Here are some numbered points:
-0.32;-0.30;0.49;-0.30;1.16;-0.79;-0.21;0.00;-0.73;-0.83;-0.88;1.44;0.22;-1.60;0.59;1.47;0.14 0
2.20;-0.45;0.64;0.66;-0.25;-0.72;-1.77;-0.70;-0.24;-0.02;-0.03;-1.19;0.11;-0.21;-0.64;0.54;0.45 1
0.23;1.05;-0.72;0.57;0.51;-1.04;-1.35;-0.90;0.88;0.34;-1.02;-1.10;-0.11;0.74;-1.56;-0.67;0.26 2
-1.02;1.03;0.88;0.35;0.72;-1.31;0.48;0.54;-0.62;-0.31;1.48;0.87;0.52;-0.94;0.16;0.31;0.94 3
-0.23;0.67;-0.76;-0.70;-0.52;0.93;0.00;-0.48;0.56;0.46;-0.10;-0.66;-0.53;0.69;0.54;-1.04;-1.03 4
-0.06;-0.20;-0.02;1.14;-0.39;-0.88;1.62;-0.34;-0.52;1.14;-0.86;-0.48;-0.74;0.71;0.48;-1.45;0.58 5
-0.67;0.00;-0.59;0.24;-0.26;-1.09;1.45;-0.24;-0.48;0.81;-0.02;0.19;-0.40;0.46;0.42;-1.17;-0.02 6
-1.73;0.76;0.12;-1.31;-1.81;0.07;1.14;1.33;-0.42;-1.16;1.06;1.43;0.15;-0.85;0.56;0.80;-0.72 7
-0.71;1.60;0.21;-0.62;-0.43;0.92;-0.27;-0.37;-0.37;-0.41;1.39;0.19;0.33;0.39;0.38;-1.07;-1.20 8
1.38;0.71;1.47;0.24;0.37;-0.18;-0.23;-0.73;0.09;0.35;0.46;-0.33;0.05;-0.86;0.90;0.70;-0.36 9
2.23;-0.11;1.79;0.54;-0.01;-0.27;-1.13;0.00;-0.44;-0.19;0.04;-1.11;-0.18;0.48;-1.03;1.05;0.87 10
-0.65;-0.43;1.34;-0.79;1.22;1.34;0.61;-0.61;0.43;-0.32;1.09;-1.68;-0.23;1.08;-0.34;-0.20;0.13 11
0.68;0.34;-0.07;1.05;0.54;-2.31;-0.48;-0.12;0.30;-0.96;-1.26;-0.14;-0.63;-0.12;-0.69;-0.97;1.31 12
0.53;0.94;-0.93;-0.39;-3.20;-1.58;-0.28;0.73;0.38;-0.72;-0.30;-0.34;-1.38;-0.54;1.17;-0.55;-0.78 13
-1.55;-1.41;-1.24;-0.47;0.07;1.09;0.89;0.53;0.21;-0.41;-0.79;0.48;0.03;0.87;-1.00;-0.30;-0.51 14
-0.90;-1.27;-0.29;0.60;1.54;-0.04;-0.22;0.40;0.90;-0.13;-0.44;-0.24;0.34;-0.76;-1.03;0.54;1.45 15
0.97;1.01;1.21;0.29;-0.03;-0.63;0.12;-0.75;-0.62;-0.65;0.03;-1.72;-0.57;0.48;-0.16;-0.10;0.38 16
0.06;-0.34;1.86;1.07;3.14;3.27;0.54;-0.54;0.35;1.89;-1.03;0.13;0.23;0.66;-2.12;1.41;-0.46 17
-0.50;0.55;0.06;-1.42;-1.70;0.65;0.07;0.77;0.25;-1.11;1.20;0.53;-0.53;-0.31;1.58;0.09;-1.96 18
-0.76;-0.48;1.00;0.96;3.23;3.75;0.73;-0.88;0.36;1.92;-1.62;-0.09;-0.20;1.09;-2.10;0.32;-0.74 19
1.97;-0.97;-1.45;-0.39;0.48;-0.63;-1.62;-0.18;0.65;1.12;-1.66;0.77;-0.46;0.16;0.26;1.08;-0.27 20
-0.08;1.50;1.23;1.15;0.95;-1.99;-0.37;-0.08;-1.27;-0.58;0.28;1.08;0.64;-1.19;0.29;0.28;1.45 21
-0.89;0.24;-2.02;-0.43;-2.22;0.03;0.17;0.41;-0.20;-0.85;-0.78;-0.56;-0.76;0.74;0.07;-1.84;-1.44 22
-0.09;0.71;0.50;0.83;-1.01;-1.13;1.35;-0.50;-1.28;0.28;0.16;-1.23;-0.25;0.47;1.15;-1.70;0.13 23
-0.46;-0.01;-0.44;-1.35;-1.66;-0.95;0.45;0.78;0.04;-0.99;1.61;0.64;-0.04;-1.11;1.68;-0.16;-0.46 24
-0.54;0.84;-0.06;-0.97;-1.52;0.27;0.15;0.00;-0.86;-1.15;1.48;0.44;-0.03;-0.53;2.01;-0.19;-1.45 25
-0.55;0.15;-0.15;-1.07;-0.25;0.14;0.44;0.43;0.25;-0.25;0.93;0.44;-0.30;-0.51;1.17;-0.40;-0.95 26
New points follow, each followed by the numbers of its two nearest points above, nearest first.
0.41;-0.66;-0.94;-0.24;-2.53;0.59;-0.36;-0.83;0.06;0.99;0.15;-0.81;-0.65;-0.16;1.04;-1.68;-0.76 4 22
-0.47;-0.52;-1.43;-0.15;-0.11;0.66;-0.61;-0.14;0.42;0.57;-0.42;0.74;1.02;1.62;-0.94;-0.28;0.06 14 4
2.50;0.14;-0.39;0.50;-0.76;-0.61;-1.97;-0.51;-0.02;0.48;-0.77;-0.22;-0.24;-0.87;-0.20;0.65;0.05 1 20
0.20;1.77;0.09;0.16;-1.82;0.07;-0.94;0.72;-1.81;-1.68;1.63;1.75;0.23;0.40;-1.18;-1.08;0.25 8 25
-0.78;0.07;0.05;-1.22;-0.39;-1.46;2.05;0.40;0.67;-1.17;-0.14;-1.21;-1.60;-0.21;1.49;-0.75;-0.54 26 6
-0.41;0.37;0.76;-0.69;0.99;0.04;0.76;-0.44;0.76;-0.23;0.99;-2.20;-0.38;0.65;0.26;-0.77;0.04 11 16
1.28;-0.49;1.41;1.45;0.80;-0.37;-0.63;1.03;-0.38;0.34;-0.13;2.12;0.06;-2.34;-0.69;2.46;1.52 0 21
2.27;-0.82;-1.11;1.71;-1.06;-0.13;-1.96;-0.56;-1.58;0.99;-1.42;1.24;0.68;-0.53;-0.30;0.29;-0.70 20 1
-0.64;-0.28;0.55;0.25;-0.60;0.31;1.39;-0.28;-0.39;0.90;-0.25;0.10;-0.38;0.56;0.53;-0.40;-0.07 6 5
-0.88;0.27;-1.30;-0.34;-0.26;-0.48;-0.46;-0.05;0.49;0.23;-0.56;0.14;0.98;0.81;0.15;0.54;-0.35 4 14
2.21;0.56;-0.92;0.11;-2.13;-1.44;-2.06;-0.26;-0.17;-0.47;-0.56;-0.01;-1.03;-0.05;0.35;-0.82;-0.14 13 1
1.20;0.08;1.17;1.33;-0.63;-2.37;0.20;-0.82;-0.64;-0.24;-0.25;-1.97;-0.23;0.72;-0.79;-1.19;1.92 16 12
-0.62;-1.40;0.14;-0.95;1.39;1.73;1.00;0.70;1.01;0.49;-0.05;0.84;0.11;-0.58;1.23;1.96;-0.91 26 0
-0.77;0.45;-0.24;-0.37;0.36;1.04;-0.70;0.08;0.74;-0.37;-0.24;0.68;0.69;1.78;-1.09;0.87;0.34 14 15
0.58;-0.15;-2.01;-0.45;-0.52;0.54;-0.99;0.43;0.93;0.35;-0.78;0.56;0.81;-0.37;0.05;1.08;-0.25 20 4
